One turn sends every row of this set to another row. A few are shown first. Where does it send the rows asked after them?
dodoz: [ -2   8  19   6  -3 -24  17  -4  13 -15 -10 -19 -28]
tud: [ -3 -14   2   6 -21  18 -14  -8  -2 -13  -6  14  26]
roto: [ -4 -12 -15 -11   4  13 -21  14  14   1  -8   5  21]
zab: [  3   3 -11 -15  16   7 -25   1   8  -2 -14   3  23]
Pafub: [ -7   3  28  -1  -7 -38   7  -6   8  -7 -12   7 -24]
Bozu: [  2 -10  12   2 -28 -20  12 -10   9  15  -8  -2 -31]
bedur: [  5   3 -11 -16  15   8 -26   0   9  -3 -13   1  23]
Roved: [  3   1  29   3   3 -28  13 -21  13 -14  -2 -13 -21]
metof: [ -4  -9   1  15 -13  20  -8   2  -4 -12  -5  15  24]
fasuz: [  2  -1  30  -3  -2 -31   8 -26  13 -14  -3 -10 -19]
delem: [  4  -8   9   5 -27 -15  15 -10  10  12  -8 -11 -32]
suz: [ -1 -10  -2  12 -17  25  -8  -5  -1 -16  -6   3  24]
lidu: [ -4 -13 -15 -14   1  13 -23  10  14   1  -8   5  22]
belel: [ -4 -13 -16 -12   3  15 -21  11  15  -1  -8   0  22]
rorel: [  2  -8  11   8 -24 -18  16  -4   9  14  -7  -3 -31]
mup: [ -2  -2  21 -13 -20 -30   4 -22  12 -15 -13 -15 -24]
Zigak: [  5   3 -11 -15  15   9 -24   1   9  -2 -13   1  23]
buget: [  1   1  32   1   3 -33  10 -20  11 -12  -2  -4 -20]

suz -> metof
rorel -> Bozu
mup -> dodoz
Where do these go?
fasuz -> Roved
lidu -> belel

One turn sends every row of this set to another row. A few are shown first. Where does it send the rows asked after them?
zitur: [  4  -2 -23  14 -17 -25  12  -9  15 -19   1  24  -7   3   4 -24   3   5
   4  -8 -25  -9 -36  -3  17]
kab: [-14   6  15 -14 -25   4  11  11  18  -8  15  17   9  33   0 -32   7 -13
   2  21 -10   5   6 -13  23]
Zape: [ -8  -9 -13 -12 -36   3   0  -7 -18   9  30  36  26  15 -13   7  -7 -22
  10  -5  -2 -23   4  -2  13]
ronu: [ 12  13   7   7 -12  11  14 -24   7 -29   8   8  21  25  -3 -27   3  -2
   5  -4   0   8  15 -12  30]
Pas: [  6  -7 -26  -6 -35  -4 -11 -20  -2   9  21  23   1  -5  25  16   7 -20
  18   3  14  -3  11  17  21]
tizi: [-15   2   0 -13 -13 -11 -17 -28 -22  17  29  16   7   0  33   4 -15   6
  21  -2  -4   5  -1 -16  16]
Seve: [-11  20   4   9 -34   2  -2  -7 -10  12   9  38 -10   2 -11   4  -8 -19
  10 -22 -12  13  21  12  -8]
nopum: [-21  21   3  18 -39   4  -7  -3   2   9  12  41  -7  -5  -7   1  -4 -19
   9 -12 -17  14  11   8  -9]
vana: [ 10   6 -13 -24   8 -19   2 -12  -2 -16  46  23  -4   3  19  10   7 -16
  -1  -6 -19  -8  -1   7  -4]
Moduk: [ 22  16  10  13  -3   9  -5   4 -20   1   7  11  18 -13  -9 -14  33 -13
 -25   3 -15   2  -3  19   3]
Mazug: [-12  -5 -24  -5 -32  -8  10   0   6  -4 -11  25  -5  27   0 -28   8 -29
  14   0 -25   5 -11  -7  24]
Luzar: [ -9  -2 -30  -7 -28 -11 -16   5  -2   3   0 -20   7  29 -12 -20   6 -18
   1   6 -18  10 -19   6   0]
taves: [ -4  19   4 -30 -18  -6  -2   9   2   7  27 -10   6  14  -1 -28   7   0
  25  19 -30  -6 -18 -10  11]
loz: [  8  16 -13 -32   0 -19  -5 -17   1 -15  40  22  -6   7  28   3  16  -9
  -1 -11 -17  -3   0   1  -7]
Fimim: [ -7  -4  -1 -14 -34   6   8   4  -4  31  -9  17  30  -8   5 -10 -10 -22
 -18  -3 -19 -14 -25   9  -2]
meb: [ 10  42   2   3 -29  -8  -3 -15  13   1  11 -14  -1   7  -2 -38   7   4
   1  15  -6  -7 -22  13 -10]
zogoz: [ 10  18   6   8 -13  15  11 -28   9 -35  12   6  16  27  -1 -17   9  -4
   5  -2   0   1  12 -11  24]
rogum: [-12   3   7 -17  -5   2  -2  -4  24  -5  35  27  -4   3   9   5 -23 -14
   4  -8 -17  16   5  22  -9]
dira: [  1   6  -3  -5 -16 -27 -25 -28   0 -15  10 -18   8   6  -5 -21 -12  -9
   2  13 -12  23  -5  -8  -4]
Vuvi: [ 12  41   3   2 -36  -6   2 -11  12   7  15 -10   2   7  -3 -36   5  13
   1  17 -11  -2 -20   2  -8]
kagin: [-22  13   2  -4 -13 -33 -19  -9   2  11  19  25  -1 -13  28 -18   2 -14
 -12   1  22   8   6   8  25]
lubu: [  2  27   1   5  16  -4  -7 -12  -8 -14  19  17   7 -12  24 -19  34 -28
 -18  -8 -15  -6 -10  -5   9]
vut: [ -2   5  22  15 -36 -12  -9   0  17 -25   4   9  -5  20  13 -17   0   6
   5 -18  16 -10   3   4  11]
Buvov: [ 17  -2  -3  13 -25  12  -5 -25   3  -8   3   4  -6 -10   1 -10  -3 -16
  41   1 -25  -7 -18  -4  19]
pudu: [ -8   5  -1  18 -26  15   3 -20 -14  29   5  31  19  -5   7 -27  -7 -17
  11  25   1  12   0  15  27]
Baf: [ 13  17  -7  15 -32   3   5  16 -21  10  -1  13  20  -9  -3  -3   7  -8
   9 -20 -19   0   5  34  -4]
godi: [-14   9  11 -13  -8  -5   3  -5  18   4  29  26  -9  -2  11   8 -22 -19
  -9  -4 -18  12   4  14 -17]
pag: [  3   5 -17   8 -17 -19  15 -12  19 -23  -3  21  -7   3   6 -18   2   9
   7 -10 -31  -8 -37  -3  12]
Gigig: [ 19  -5  -1  12 -27   4  -7 -25   2 -16  -6   8  -6 -10  -2  -9   4 -18
  38   5 -24  -8 -18   3  15]
rivo: [ 22  11   4  12  -1  13  -9   9 -12  -6  10  12  21  -8  -9 -20  35  -6
 -18  -5 -11   1  -9  31   9]
bakob: [ -7   5  -9 -11 -11  -4   7   6 -17   7  18  12  37   7  18 -11   4 -19
 -10 -26  -2 -39 -17  -1  20]
pok: [ -3   4   5  -8 -15  11 -10   1  -6   1   4   2 -14  13   6 -14  21  -8
  25 -14 -27 -18 -26 -25  27]
ges: [  3   1  18  12 -35  -4 -13  -4  19 -16   9   6 -13  24  12 -17  -1   7
   1 -20  19 -11   0   1  13]
dolid: [ -2  21 -22   0 -11  -4  16  -1 -10   5  12  20  29 -10  22   3  15  25
  -3 -21 -10  -1  -8   0  34]
zon: [-10  42 -12  12 -14  26  -2 -28 -10  22  17  13  14  -3  -6   0  13   1
  -9  -6   7  13   5  -3  25]
susem: [ -1  -6  -5 -14   3 -20 -11  -9  -5   4  19  23  19 -26   2  -3   8  11
 -13  17 -13  23 -12   7  29]
fekul: [  3 -15   1 -32 -13  -1  -6 -17 -12  12  23  26  19  -4  -5   5   6 -17
 -19  15 -21 -15 -23 -15   5]
lorek: [-18   0  -6   7   9  -6 -16 -21  -7  14  26  20  -6   4  25  -6   1  11
 -23  -5   4  -3 -32 -10  19]
dulo: [  9  29   2  -2  17 -12   1 -11 -16 -10  18  18   3  -5  23 -19  31 -25
 -20 -18  -9 -12  -2   2  10]
sudur: [ 10 -10 -26   0   9  10  -4 -26 -18   6  10   1  29  13  20  -8   6   3
 -20   3   0  10 -17  10  24]
nav: [ 12  22  -8   7 -40   3  -3   5 -22   9  -8  13  22  -5   1  -9  16  -8
  11 -22 -20  11  12  28  -5]
tisa: [ -2  11   0 -16 -18   7 -15 -20 -30  24  10  21  20  11 -28 -21  13 -21
 -21  -8   3  -8  -6  -5  14]
Foru: [ -3  13   2  -5 -16 -28 -21 -27   0 -18  11 -12   7   5 -15 -20 -12  -2
   6  12 -16  24  -5  -4  -5]
Misaf: [ -3  -5   9  -9 -36   1  -1  -1  -1  30  25  32   5   3  20  -9 -15  21
  14  13   3   1  -7  21  15]
Mep: [  2  14 -17   0 -25  22  -1 -13  17  35  11   5   1 -15  14   3  -4  -7
  -5   9   0   5 -19  32   7]
dife: [-23  18  12 -33 -15 -11  -2 -12  -3  29  16  22  12   8   8 -27 -18 -25
 -14 -18   4 -14  -8  -2   7]
muku: [-12  -2  12   4 -19  18 -20   9   3  -4   0 -18   3  32   1 -11  15 -12
 -11  -8   0  -1 -10 -15  14]
fir: [  4  18 -34  15 -32  -4   7 -16 -24  23   3  21  20  15  20 -26  19   1
 -13   7   8  -4 -12  14  15]

Vuvi -> ronu
vut -> Gigig
Where do these go?
taves -> kab
pudu -> fir
godi -> Seve
Pas -> Mep
nopum -> nav
Zape -> Fimim

One turn sends every row of this set to another row. A few are shown first. Where does it send the rows asked after them?
suta: [ -8   3 -18 -22  28 -18   7 -10 -16   1   0  -3 -11  -2   8]
Zinin: [ -9   6 -12 -23  28 -17   7  -7 -18   0  -2  -9 -12   1   7]
vobuz: [-10 -18   2 -23  22  -8  10  -5 -12   6 -24 -13  -2   1  -4]
kivab: [-12  -1  -3  19   0  10 -30 -17  15  17  16  -6  30  17 -17]
Nale: [ -8 -17  -7 -19  21  -6  13  -9  -8   8 -25  -2  -2  -7  -1]
ruko: [  0  -1  -7 -14 -13   3 -16   6 -19  -8  11 -15 -18  -6 -15]
Mege: [ -9   3 -17 -24  27 -20   7 -11 -18   0   1  -3 -11   2   7]
Rusa: [ -8   4 -14 -23  27 -19   8  -9 -21  -1   2  -7 -11   3   8]
zepi: [ -7 -22 -12 -23  14 -19  11 -17 -12  -7 -16   4   3   6   3]
reke: [ 21   2  19   7 -22  -6  -1 -11  12   4  24   2  24  23   0]
nuz: [ -8 -21  -5 -26  14 -19   8 -12 -18  -8 -16  -6   3  12   1]
gapa: [ 19  14  17   5   4  -4 -10 -12  21   0   2   5  19  41  -7]
lagof: [  2  -6 -22 -13 -18  -5 -15  -5 -14 -15  15   2 -14  -8  -9]
mip: [-11  -1  -7  19  -1  10 -28 -20  16  19  16  -2  29  13 -16]
tapig: [ -1   1 -12 -11 -10   9 -15   4 -13  -1   6 -11 -21 -16 -15]
mova: [-12  -1  -1  17  -1   8 -30 -18  10  13  17  -8  30  20 -18]
zak: [  1  -6 -27 -10 -14   1 -11  -5  -9  -8  10   5 -18 -17  -8]
murab: [ 17  17  21   6  10   3 -10  -7  24   9  -4   0  16  35 -10]
Nif: [ -9  -4  -9  16  -4   4 -30 -24  15  11  19   1  32  18 -13]
paba: [  1  -3 -13 -14 -17  -3 -17   1 -19 -15  15  -8 -16  -3 -12]
Luvak: [ -8 -19   3 -25  17 -12   8  -6 -18  -3 -19 -15   1  11  -3]
risef: [ 21  -1   8  11 -23  -7   3 -17  19   8  22  15  24  15   3]
lef: [17 17 17 10 12  9 -8 -7 30 18 -8  5 14 23 -8]
Tufal: [ 22   1   6  14 -19   0   4 -15  25  19  16  15  20   2   1]
zopez: [ -1  -1 -19  -8 -10   8 -12   1  -9   1   6  -1 -20 -22 -12]
sot: [ 17   7  26  11 -14   8  -1  -3  19  23  12  -8  17   7  -6]
lizo: [ -9   4 -15 -21  29 -15   8  -8 -16   4  -2  -6 -13  -4   8]
Subek: [ -7 -22 -13 -20  17 -12  13 -17  -7   1 -21   4  -1  -4   2]
luf: [ 20  10   2   9   6  -2  -5 -19  32   6  -2  22  19  26  -2]
Gipa: [ -9   5 -14 -22  29 -15   8  -8 -17   3  -4  -6 -13  -1   7]
melet: [ 19   5  17  16 -13   8   3  -8  26  26  11   5  17  -2  -2]
fozog: [-11  -3  -4  16  -3   5 -29 -20  11  12  19  -3  31  23 -14]
zapin: [ 17   5  28   8 -18   0  -2  -3  12  13  19 -11  21  20  -5]
fur: [ 21  10   8   7   3  -7  -8 -19  25  -1   3  15  22  38  -1]
fimud: [ 19  12   7  13  11   5  -5 -15  35  15  -8  16  15  19  -5]
pozum: [-10  -2 -10  18  -2   7 -28 -22  16  14  16   2  31  15 -14]

kivab -> mip
gapa -> murab
Where do these go?
zopez -> zak
Subek -> zepi
zapin -> sot

